Each row is where one point has got to under a steady rotation. How many ticks took it there?
The counts run from 0 to 933.
[119 117 114 110 142 148 108 112 157 111 142 163  89 152 124  99 172  65
 158 134  89 157  96  79 152 105 136 135 124  98 121 171 143 126 151 168
 140 147 160 117 108 103 139  98 165 137  67 123 125  76 161 147 109 139
 109] -> 59
[136 106 121 117 140 105 164 113 167 173 106 127 116 125 132 137 134 106
 115 146  88 165 108 113 141 124 144  91 112 173 112 118 124 184 153 159
 163 142 135 124 176 130 136 133 170 129 153  82 121  89 198 151 168 179
 172] -> 593
[136 109 133 130 145 140 146  82 161 130 157 130 109 117 127 132 194 118
 161 129  68 173  89  97 172 109  93 135 149 137 112  96 135 150 131 152
 136 146 100 113 193 108 116 126 121 110 175 105 155 104 167 140 116 152
 161] -> 513
[170 117  80 105 136  87 133 120 151 127 106 129  92 147 143 135 120  54
 130 129 101 144  84 106 155 164 147 155 121 125 111 101 124 139 103 134
 117 131 115 118 166  99 109 142 167 113 125 137 106  69 145 132 158 152
 180] -> 688
[123 116 104 124 125 110  94 156 142 118 158 126  82 163 144 150 138  58
 131 134 101  93 115 126 157  88 175 129  91 142  84 130 154 150 126 158
 137 153 161 133 162 140 164 137 109 115  86 156  95 121 138 141  98 123
 124] -> 54
[135  96 105 116  96 139 137 107 166 129 136 139 106 121 101 119 172  73
 150 152  69 146  84 128 154 101 174 106 137 134 129 132 148 135  73 155
 120 156 140 128 165 135 117  98 160 113 121 101 179 117 199 158  93 109
 145] -> 85
[142 105 115 113 133  86 138 126 165 133 127 102  77 157 131 140 159 103
 127 138 119 108  61 123 150 111 152 157  97 111 103 138 173 147 129 164
 145 157 138 153 152 128 120 151 150 149  63 122  46  85 125 175 138 139
 147] -> 888
[157 133  92 118 153 131 123 101 156  98 123 163 105 156 126 105 131  33
 151 121  86 149  87 103 137 120 129 116 153 106 112 119 153 137 128 168
  99 137 164 104 129 103 134 113 134 160  77 138 133 100 135 119 101 117
 130] -> 58
[132  85 126 103 112  91 153 161 131 110  82 139  78 155 155  84 122 113
 113 130  72 127 127 119 165 102 138 119  80 124 132 123 142 161 134 146
 149 144 194  96 137 132 118 143 149 101 101 116 124 120 198 169 108 128
 172] -> 525
[122 123 130  95 141 126 140 124 114 160 135 133 108 139 155 128 123 104
 145 142  78 143 117 119 144 116 175 118 130 187 143 116 131 189 126 149
 149 160 141 119 190 147 108 105 142  74 145 119 141 122 197 138  80 141
 156] -> 51
[157 114  82 118 195 143 155 121 136 128 147 150  97 167 152 105 184  97
 163 139 114 115 105  97 125 107 134 149 103 109  98  72 142 164 155 170
  99 157 163  89 135 108 138 143 119 165 110 151  73 129 125 122 100 127
 140] -> 426
[124 128 161 113 143 132  99 104 137 112 139 167 119 169 107 138 146  85
 131 128  69 125  77 121 136 121 107 160 158 152 105  60 150 151 149 141
 133 147 121 105 149 118 130 167 153 160 106 114 114  90 143 150  94 167
 175] -> 658
[118 136 107 109 178 198 129 134 158 148 150 147 114 146 144 113 200 145
 173 128  79 114 145 107 155  92 142 111 107 133 108  93 133 150 142 163
 105 169 157 138 188 120 149 131 145 125 159 103 125 136 169 136  91  90
 149] -> 547
[145  86  95 128 151  94 149 146 163 154 124 111 132 144 165 131 146  86
 133 134  95 144 127 109 151 150 145 106 116 148  98  86 127 181 140 150
 135 152 126 119 171 124 155 165 144 129 153  96 108 111 174 145 145 192
 165] -> 594
[122 114  59 146 120 123 106 154 171 128 166 126 121 130 139  93 142  68
 110 125  85 130  92  86 198 103 124 125  98 116  79 127 139 134 110 160
 130 113 163 144 120  96 146 116 179 107 111 111 117 104 168 116 118 117
 160] -> 585
[103  89 110 137 140 104 143 125 127 107 156 104  97 136 106 113 129  94
 122 107  92 134 104  80 153 132 100 113 114  98  65  96 167 177 142 136
 181 134 153 127 123 115 156 165 117 121  79 105 108  69 162 164 108 139
 175] -> 356
[150 155 103 140 143 149 114 103 159 126 193 172  87 134 131 102 171  83
 138 148 143 125  50  95 144  73 126 147  99 120  93 123 140 131 136 172
 102 146 179 140 120 117 158 136 141 141  93 125 110 108 151 135 112 101
 139] -> 109
[159 126 101 104 148 122 153 132 189 109 106 127  84 142 136 149 121  95
 123 128  84 104 111 156 147 114 177 134 112 148 119 118 127 161 129 174
 123 168 175 124 175 108 130 149 172 150 123 118  61  96 116 155 127 151
 158] -> 295
[119 118 139 130 134 108 125 157 158 100 161 138 104 137 125 123 126  38
 135 139  70 130  75 123 145 127 112 130 138 132 146  55 113 173 124 149
 126 120 149 110 124 127 113 176 189  95 139 102 126 115 137 159 123 156
 167] -> 260
[140  92  86 117 125  82 174 125 135 132 173 118  66 146 109 136 173  92
 121 142 116 135  97 127 122  99 146 141  65 129 111 104 135 158 116 143
 127 150 163 100 168 131 122 166 128 113 120 140 114 114 186 166 101 118
 150] -> 80
[105 126 121 112 151 129 117 146 121 136 182 110  86 144 106 142 126  77
 125 126  99 107 113 134 148  84 177 108 106 144  83 126 134 161 116 168
 156 159 154 158 138 149 143 138 135  97  71 148 108  87 151 155  79  93
 125] -> 55
[107 128 104 140 132 124  83 148 168 141 161 131 136 143 116 175 152  49
  99 117  85 125 110 120 154 115 157 150 129 175  87  91 123 156 126 171
 131 138 117 164 171 134 145 151 168 118 140 115 114  81 129 145 134 159
 157] -> 861
[154  78  92 105 135  83 128 157 127 165 113 149 119 150 167  85 117  82
 120 151 106 125 123  83 157 148 116  93  77 129 104  79 126 168 145 127
 124 118 155 109 120 155 121 174 132 108 116 107 123 113 208 144 142 157
 179] -> 78
[137 112  66 118 143  81 132 150 123 138 114 113  86 146 157 116 116  71
 150 133  99 119 132 100 185 120 187 118  90 118 124 150 134 164 125 154
 142 144 171 144 164 125 144 114 140  89  89 154  87  95 155 124 117 115
 125] -> 173
[116 107 115 113 124 143 109 175 167 104 145 150 125 150 130 137 150  53
 106 104  75 121 127 136 137  89 141  94 131 153 103  83 145 160 161 164
 119 153 180 117 152 115 149 164 143 159 134 101 127 123 144 163 110 148
 176] -> 827
[134 120 136  97 154 106 142 112  96 134 145 131  86 167 135 153 157  93
 153 159 108 123  98 152 135 122 134 127 126 151 122  55 146 168 114 137
 100 160 122 115 184 146 118 168 115 113 119 142 124 136 169 150  71 129
 167] -> 726
[141 104 119  96 131 122 135 124 139 173 133 138 103 146 147 126 142 135
 130 153 121 136 118 123 159  91 163 120  62 174  94 140 147 169 137 174
 158 177 132 115 178 148 136 148 134 123 125 134 127 114 223 166 136 154
 131] -> 0
[133 110  77 121 122 138  89 116 168 151 168 153 122 134 147 155 164  60
 127 127  72 113 102  98 166 122 143 161 126 176 120 105 116 150 126 161
 113 130 109 118 173 113 116 139 160 115 186 139 122  80 143 130 134 147
 154] -> 662
[163 137 124 106 165 116 169 109 145 159 149 155  89 132 128 128 171 105
 154 173 135 133  85 116 114 114 162 130 101 147  90 101 133 165 129 162
  95 158 156 116 178 157 159 149  94 124 110 105 126 131 187 127 103 142
 128] -> 676
[124 111 120 121 173 108 125 128 139 158 135 147 103 141 152 120 149 123
 160 159 131 108  99  97 141 129 129 119  99 136  74  84 144 165 149 155
  99 165 169 133 153 164 166 176  95 151 105 117  84 126 178 133 104 142
 161] -> 675
[111 120 134  82 175 151 108 162 132 136 129 137 111 172 151 128 187 111
 177 167  87  95 153 105 153 126 147 109 157 130 113  91 150 172 174 169
 109 164 140 138 148 131 150 145 153 146 118  97  91 121 148 148  70 106
 150] -> 99
[151 124  78 104 153 136  85 102 111 146 136 149  76 154 157 128 126  79
 153 142 121 114 105 108 172  90 147 112  87 128 100 125 162 141 126 160
 100 143 161 126 126 136 130 139 131 138 103 163 134 122 165 136 118  88
 145] -> 849
[110 111  97 122 120 147  90 167 170 107 183 139 109 139 130 104 172  80
 125 125  94  90 102  71 171 133 145 133 123 112  55 107 130 119 136 146
 135 128 141 156 116 114 146 132 156 107 103 111 100  69 151 136 110 108
 160] -> 784
[142 110 114 125 153  92 114 166 141 115 131 130  94 152 162 106 152 100
 165 146 118 151 137  85 194 140 137 105 115 124 126 101 101 151 157 158
 125 139 130 108 144  93 161 176 191  79 147 100 117 144 151 157 131 128
 159] -> 869
[ 97 105 136  84 122 100  93 156 131 104 155 119  89 147 120 143 140  79
 159 150 107 137  97 119 143 163 140 138 131 133 122  96 141 149 128 136
 144 126 118 130 139 145 118 200 168 120  85 117 117  79 176 200 113 150
 152] -> 209
[172  93  55 114 127 158 143 128 156 122 130 140 133 159 139 107 176  63
 147 130  83 153 108 114 131 115 125 110 119 123  85  95 135 127 102 148
  99 162 124 105 143 119 132 141 124 171 140 155 152 114 198 130 104 141
 141] -> 480
[177 149 118  98 145 117 129  93 131 165 119 160  97 157 173 129 104  99
 115 152 117 141  62  99 185 134 141 144 107 146 114 135 158 152 135 157
 126 124 147 155 157 155 114 115 143 133  88 122  97  73 145 129 167 170
 157] -> 291
[104 129 104 116 130 107  85 138 143 123 103 133 113 135 160 117 108  98
 129 108  77 130 117 103 215 135 137 109 109 137 111 135 148 161 168 149
 148 126 172 142 169 113 140 141 171 107 103 104 116  95 159 139 135 149
 177] -> 619
[144 149 130  99 158  99 158 120 148 126 123 163  82 136 139 124 125  97
 140 169 137 166 111 110 142 144 182 102 103 166 122 108 103 159 137 136
 135 153 175  97 169 137 155 148 146  82 105  97 126  99 170 154 149 149
 169] -> 473
[141 127 117 139 173 144 115 129 144 100 123 125 100 154 157  88 164 138
 185 138 102 188 135 106 211 128 113  94 123 101  78 108 145 144 147 147
 139 151 158 122 169  87 162 135 143 136 106 109 143 125 153 148 105 136
 156] -> 272
[184  91 128 103 130  97 145 153 137 148 107 111 130 155 173  98 149 102
 130 156  59 154  99 126 187 114 120 103 123 147 144 102 152 170 122 157
 141 131 119 118 190 132 121 107 145 120 152 115 139 138 184 139 122 140
 154] -> 644
[144 103  75 149 126 119 156 138 195 161 141 139 104 134 139 151 163  55
  92 113  76 102 114 100 180  85 164 123 116 137 108 141 150 156 156 155
 142 123 128 134 147 124 142  98 144 127 139 131  75 101 126 135 140 117
 153] -> 465
[118  99 106 115 112 100 126 120 125 138 115 119  89 168 135 163 135  88
 137 122 101 136 143 146 155  94 195 130  97 170 142 131 152 159 146 153
 152 168 130 102 189 119 140 152 149 107 133 145 128 114 161 165 114 141
 147] -> 448
[140 155 129 112 169 131  78 120 130 140 134 130  95 152 142 153 164  58
 184 172  99 145  86 124 177 135 157 104 163 106 151 125 150 148 124 167
  88 134 124 161 184 154 148 114 161 119 103 105 129 133 124 138 118 118
 153] -> 616
[166 158 127  99 151 146 137 114 166 127 115 148  99 170 146 113 154  83
 115 131  96 174 123  86 171 140 161  97 129 110 126 118 142 143 178 168
 172 138 129 124 146 102 155 109 173 122  90 100 123  80 127 152 174 134
 159] -> 867
